Each named move below is a turn or a mirror, shown by a few rows before and after it. Which moves, in which order, take the first row of each later pair to the second? The first pair is answered.
meru:
[-1.04  7.24  3.63 -1.78 -7.37  3.18  2.40  3.24  3.89  6.00] |-> [-0.89  6.92  3.59 -1.69 -7.14  2.93  2.75  3.55  4.26  6.10]
[-4.71 -0.08  2.90 -2.86 -1.50  3.27  0.94 -2.30 -4.52  1.61] |-> [-1.31 -1.52  1.40 -0.72  2.97 -0.48  6.53  1.32  0.89  4.58]
[ 1.99 -2.02  1.17  1.39  0.70 -3.39  2.21  3.04  5.34  0.28] |-> [-1.90 -0.64  3.05 -1.28 -4.35  0.86 -4.49 -1.02 -0.87 -3.23]
[-0.30 -0.99  0.63  0.13  2.28 -1.42  0.49 -0.75 -0.04  0.53] |-> [-1.38 -0.73  0.90 -0.35  1.05 -0.50 -0.67 -1.56 -1.01 -0.31]
Tir:
[-4.37 -2.43 -0.08 -0.76 -2.04  0.69 -3.97 -4.78 -1.35 -3.97] |-> [-4.03 -4.80 -2.45  0.03  2.91 -1.68 -0.33 -5.17 -0.16 -2.24]
[-0.38  1.19  2.06 -0.21 -0.59  1.11 -2.85  0.79 -3.36  1.80] |-> [-0.48 -0.82  0.14  0.36  3.45 -0.94  0.54  0.78 -2.66  3.35]
[-0.35  2.15  3.54 -0.51 -5.07  4.22  2.06 -2.08 -1.11 -0.55] |-> [-0.46 -1.14  0.72  0.20  1.85  0.50  7.57 -2.28  0.16  2.10]
[-0.06 -2.37 -3.10 -0.19  2.58  0.05 -2.37 -2.31 -0.14 -3.04] |-> [ 0.16 -1.33 -2.56 -0.32  0.70  0.99 -3.85 -2.12 -0.46 -3.92]
gakos:
[ 1.04  3.07  1.47  0.11 -2.30  0.40  1.51  5.13  1.63  3.28] |-> [-3.68  0.96 -0.22 -1.96 -0.15  1.91 -2.01 -1.66 -5.49  0.36]
[ 1.04 -0.80 -1.13 -0.13 -0.09 -0.64  0.13  0.87  2.94  2.92] |-> [-1.82 -0.06  0.60 -1.85 -1.26  1.23 -0.86 -0.51  0.39  3.46]
[ 0.82 -2.44 -4.69  1.84  5.52 -2.08 -3.14 -1.42 -1.43 -4.86] |-> [ 3.41  3.12  1.72  1.62 -0.17 -0.29  1.74  6.61  5.01  0.46]

Between the rows of a pair lie 2 to 3 moves.
[-1.01  0.60  3.15 -0.65 -2.36  2.44 -1.98  1.74  0.65 -0.80] |-> [-0.95 -1.59  1.25  0.23  2.99  0.27  2.87  1.90  2.08  1.56] -> meru, gakos, meru
[-1.22 -0.48  0.31 -1.01  3.75 -4.17  4.29  1.86  1.55  3.60] |-> [-4.69 -1.28 -0.34 -2.83  3.28 -1.96 -0.06 -2.90 -4.07  0.55] -> gakos, gakos, meru
[ 3.32 -1.93 -2.16  2.50  0.85  0.18  0.90  0.43  2.69 -1.91] |-> [ 2.01  0.13  0.86  1.18 -1.18  2.18  3.20  2.13  3.33  1.19] -> meru, Tir, gakos
[ 2.53 -0.08  2.08  0.31  2.96 -5.04  5.38  3.70  3.96  3.43] |-> [-2.87 -3.67 -0.98 -1.62  5.15 -3.83 -0.74 -4.67 -4.76 -1.82] -> gakos, gakos, meru
[-1.31  0.98  0.34 -1.89 -1.75 -0.70  0.89  2.99  1.46  0.36] |-> [-2.71 -1.18 -1.76 -1.99  1.79 -1.82  1.14  0.56 -0.09  0.16] -> gakos, Tir, meru
[ 0.66  2.27  2.47  1.55  0.30  0.47  0.11  3.87  2.39 -0.56] |-> [ 0.45 -0.92 -1.04  2.53  3.68 -0.88 -1.98  0.32  0.31 -3.30] -> gakos, gakos
[-4.18 -0.09 -0.54 -1.23 -1.80  3.33 -5.36 -2.69 -3.69  0.94] |-> [ 2.15  2.29  0.32  1.26 -4.63  1.76 -5.27  3.46  2.97  1.23] -> gakos, Tir, gakos
[-0.42  1.15 -1.63  0.19 -0.74  1.03 -2.84 -1.71 -1.73 -3.06] |-> [ 2.68  0.98 -2.76  1.81  0.47 -1.28 -0.38  1.04  2.27 -2.08] -> gakos, Tir
[ 0.72 -0.10 -2.37  0.35  1.84 -4.02  2.51 -1.52 -1.89  1.53] |-> [ 2.35  1.17 -1.80  1.14 -2.12 -2.84 -2.27 -1.39 -2.06 -1.73] -> Tir, gakos
[ 3.53  1.21  3.61 -0.74 -1.79 -2.78 -1.56  5.21 -0.43  1.75] |-> [ 4.25 -1.41 -0.22  0.55  0.14 -4.63 -4.05  2.82 -1.56 -1.14] -> meru, gakos, gakos
[-3.78 -2.51 -0.14  0.05  1.94 -1.63  0.59 -3.19 -4.73 -0.35] |-> [ 2.55 -2.81 -1.94  3.63  1.49 -4.89  0.24  0.78  1.03 -1.77] -> Tir, gakos
[-0.74 -1.80 -2.04  0.17  3.41 -0.85  1.38 -1.37 -0.50  0.30] |-> [-1.84 -0.49 -0.82 -0.76  0.83  1.41 -1.68 -2.74 -2.40 -1.16] -> meru, Tir
[-0.35  1.53  0.64 -0.56  2.12  2.61  6.24 -1.15 -1.99  1.85] |-> [ 0.00  3.13  1.11 -1.06 -2.03  4.84  0.08 -2.11 -3.97 -2.03] -> gakos, Tir
[ 1.68  1.20  1.50 -0.78 -1.49  2.10 -1.85  0.42 -1.62 -1.17] |-> [ 0.82  1.45  2.50 -1.00 -0.91  2.14  0.98  1.42 -0.91  1.24] -> Tir, gakos, Tir
[ 1.34  0.85  1.95  1.76 -5.70  1.43 -3.06  1.82  1.09 -3.38] |-> [ 3.60 -0.29  0.62  3.15 -3.58 -0.98 -1.61  2.79  3.53 -3.22] -> gakos, meru, Tir
[ 1.98  1.12 -5.31 -0.39  2.23 -0.88 -0.55 -3.15 -0.16 -4.37] |-> [-1.84  1.64 -2.87 -2.64  3.65  0.27  4.84 -2.54 -0.92  0.62] -> gakos, gakos, Tir
[-1.02 -3.91 -3.42  1.56  5.45 -2.13  2.12 -2.99 -2.54 -1.48] |-> [ 2.43  3.12  3.28  0.89 -6.12  2.12 -1.19  3.55  1.37 -1.29] -> Tir, gakos, gakos
[ 3.78  2.40 -1.06  0.68 -4.74  0.67 -7.47 -2.37  0.89 -1.94] |-> [-0.82  5.11  4.25 -2.69 -5.01  3.43 -0.79 -0.60  0.22  4.84] -> Tir, gakos, meru
[ 3.66  0.58  1.03  2.28 -2.62 -2.41 -0.32  4.85  1.58 -1.38] |-> [-2.33  1.77  4.07 -1.46 -3.64  1.39 -0.04  1.91 -3.47  0.50] -> Tir, gakos
[ 3.13  2.82  1.06 -1.46 -5.52  3.15  1.96  4.99  4.83 -0.17] |-> [ 5.30 -2.10 -5.42  1.22 -0.55 -0.57 -2.00  1.11  3.94 -5.34] -> meru, gakos, gakos
[-4.18  0.28  3.29 -0.15  0.68 -0.39  4.28  1.31 -0.79  3.30] |-> [ 1.00 -3.01 -2.50  3.64  1.36 -3.53 -2.25 -0.47  0.26 -3.70] -> gakos, Tir, gakos
[ 3.69  0.01 -1.39  2.10 -0.98 -0.80 -4.11  0.19  2.80 -3.62] |-> [-2.70  0.10  0.13 -1.18 -0.25  1.96 -3.69 -4.09 -3.10 -2.49] -> Tir, gakos, gakos
[ 2.99 -0.94 -2.18  2.33  0.90 -1.09 -1.54  1.61  3.63 -0.71] |-> [-3.21 -0.12  0.27 -1.37  0.04  2.81 -2.06 -2.76 -2.69  0.33] -> gakos, meru, gakos
[-0.19 -0.50 -0.36 -0.26  1.84  1.20  2.84 -1.33 -1.20  1.63] |-> [ 0.66  1.38  1.10 -0.52 -1.94  2.83 -0.56 -0.72 -1.15  0.05] -> gakos, Tir
[-0.15 -1.83 -0.51 -0.53  1.20 -2.03  5.55  2.17  0.37  3.85] |-> [-3.62 -0.18  1.74 -2.85 -2.48  1.60  1.81 -0.33 -3.92  2.32] -> gakos, meru, Tir
[ 0.51  3.36  1.94 -0.55 -6.35  3.52 -4.23  0.93 -0.69 -1.95] |-> [ 1.44 -3.78 -5.53  2.10  4.60 -2.58 -1.25 -2.43 -0.35 -2.74] -> gakos, Tir
[ 4.57  1.59  0.46 -0.47 -1.09  1.35 -3.84  0.84  2.28  1.18] |-> [ 1.91  0.79  1.30 -1.72  2.38  1.30  1.66  0.40  1.71  5.00] -> gakos, Tir, gakos
[-2.71  2.92  0.37 -3.53 -0.47  2.79 -2.27 -3.92 -7.03 -1.07] |-> [ 5.50  5.21  0.22  0.31 -4.48  0.75 -3.75  2.69  1.02 -2.67] -> gakos, Tir, gakos
[ 6.51  2.19 -0.17  0.40 -3.34  0.31 -3.35  5.76  2.72 -4.09] |-> [ 1.28  3.12  2.15 -2.51 -5.33  3.86 -5.39  2.02 -2.83 -4.58] -> meru, gakos
[ 4.74 -1.41 -2.13  2.97  2.25 -3.10  0.44  3.22  4.39 -0.16] |-> [-1.40  0.37  2.21 -1.10  2.55  0.25  5.70  2.24  1.20  5.34] -> gakos, Tir
[-2.41 -0.95  0.21 -1.56  1.58  0.21  0.55 -1.79 -4.21 -0.37] |-> [ 3.43 -0.32 -1.17  1.50 -0.07 -2.17 -0.51  2.06  0.94 -2.33] -> gakos, meru, gakos
[-0.95  1.64  3.44 -1.22  0.13  0.59 -0.02 -1.44 -3.31 -1.98] |-> [ 2.15  0.82  1.18  0.69  0.39 -1.38 -1.88 -0.82 -1.03 -4.35] -> gakos, Tir
[-6.75  2.89 -2.33 -5.81 -0.59  3.38 -3.70 -4.27 -5.36  0.92] |-> [-1.31  7.06  0.87 -3.97 -7.10  4.30 -4.88  2.16  0.47  1.04] -> meru, Tir
[-6.52 -0.74  2.38 -2.26  0.11 -0.88  3.65 -0.51 -6.31  4.22] |-> [-3.71  3.00  5.69 -1.52 -6.20  1.13  0.80  3.12 -3.50  3.17] -> Tir, meru, Tir
[ 2.53 -0.56 -2.68  2.36 -0.95 -1.08 -3.06 -0.14 -0.15 -4.03] |-> [-2.56  2.34  2.93 -1.23 -1.78  2.35  2.56  0.89 -1.45  2.38] -> gakos, Tir, gakos
[ 3.27 -1.84  0.43  2.23  3.16 -1.36  4.63  3.04  2.23  0.96] |-> [-1.24 -3.51 -0.86  0.75  5.52 -0.03  2.93 -1.84 -3.39 -0.44] -> meru, Tir
[ 3.70  4.43 -3.10  2.18  4.34  1.75 -6.94 -2.78  0.36 -4.05] |-> [ 5.19  7.79  0.96  1.89  0.32  2.97 -5.02  1.73  3.37 -1.24] -> gakos, meru
[ 4.72  1.17 -1.75 -1.06 -2.25  1.16 -1.76 -0.70  2.62 -0.18] |-> [ 0.95 -0.79 -2.56 -2.76  0.36  1.76 -1.29 -4.80 -1.74  0.24] -> Tir, gakos, gakos
[ 3.70  2.23 -1.48  2.26 -4.67 -3.72 -3.91 -0.97  2.18 -6.09] |-> [ 4.58  0.67 -3.01  2.99 -0.82 -6.22  0.06  0.06  4.23 -4.30] -> meru, Tir
[-2.64  2.48  2.09 -2.10 -1.98  3.55 -2.08 -1.86 -4.72 -0.27] |-> [-3.41 -0.62 -0.59 -1.55  4.12  0.93  1.99 -2.97 -4.56  1.84] -> Tir, meru
[-5.60 -0.79  0.04 -3.19  4.75  0.27  1.99 -2.99 -3.03  0.47] |-> [-4.58 -0.12 -0.24 -3.11  0.94  1.62 -3.74 -3.58 -4.02 -3.47] -> gakos, meru
[-1.26 -5.47 -4.50  0.35  7.62 -1.86  4.18 -3.58 -2.78  1.61] |-> [ 5.67 -3.38 -3.63  3.50  4.46 -3.83  4.85  3.05  4.69  1.96] -> meru, gakos
[-1.44  2.60 -0.73 -1.13  0.01 -0.06  3.56 -0.61 -0.34  0.37] |-> [ 0.60  1.27 -2.21  0.31  0.81 -1.81  3.27 -0.49  0.99 -0.87] -> gakos, meru, gakos
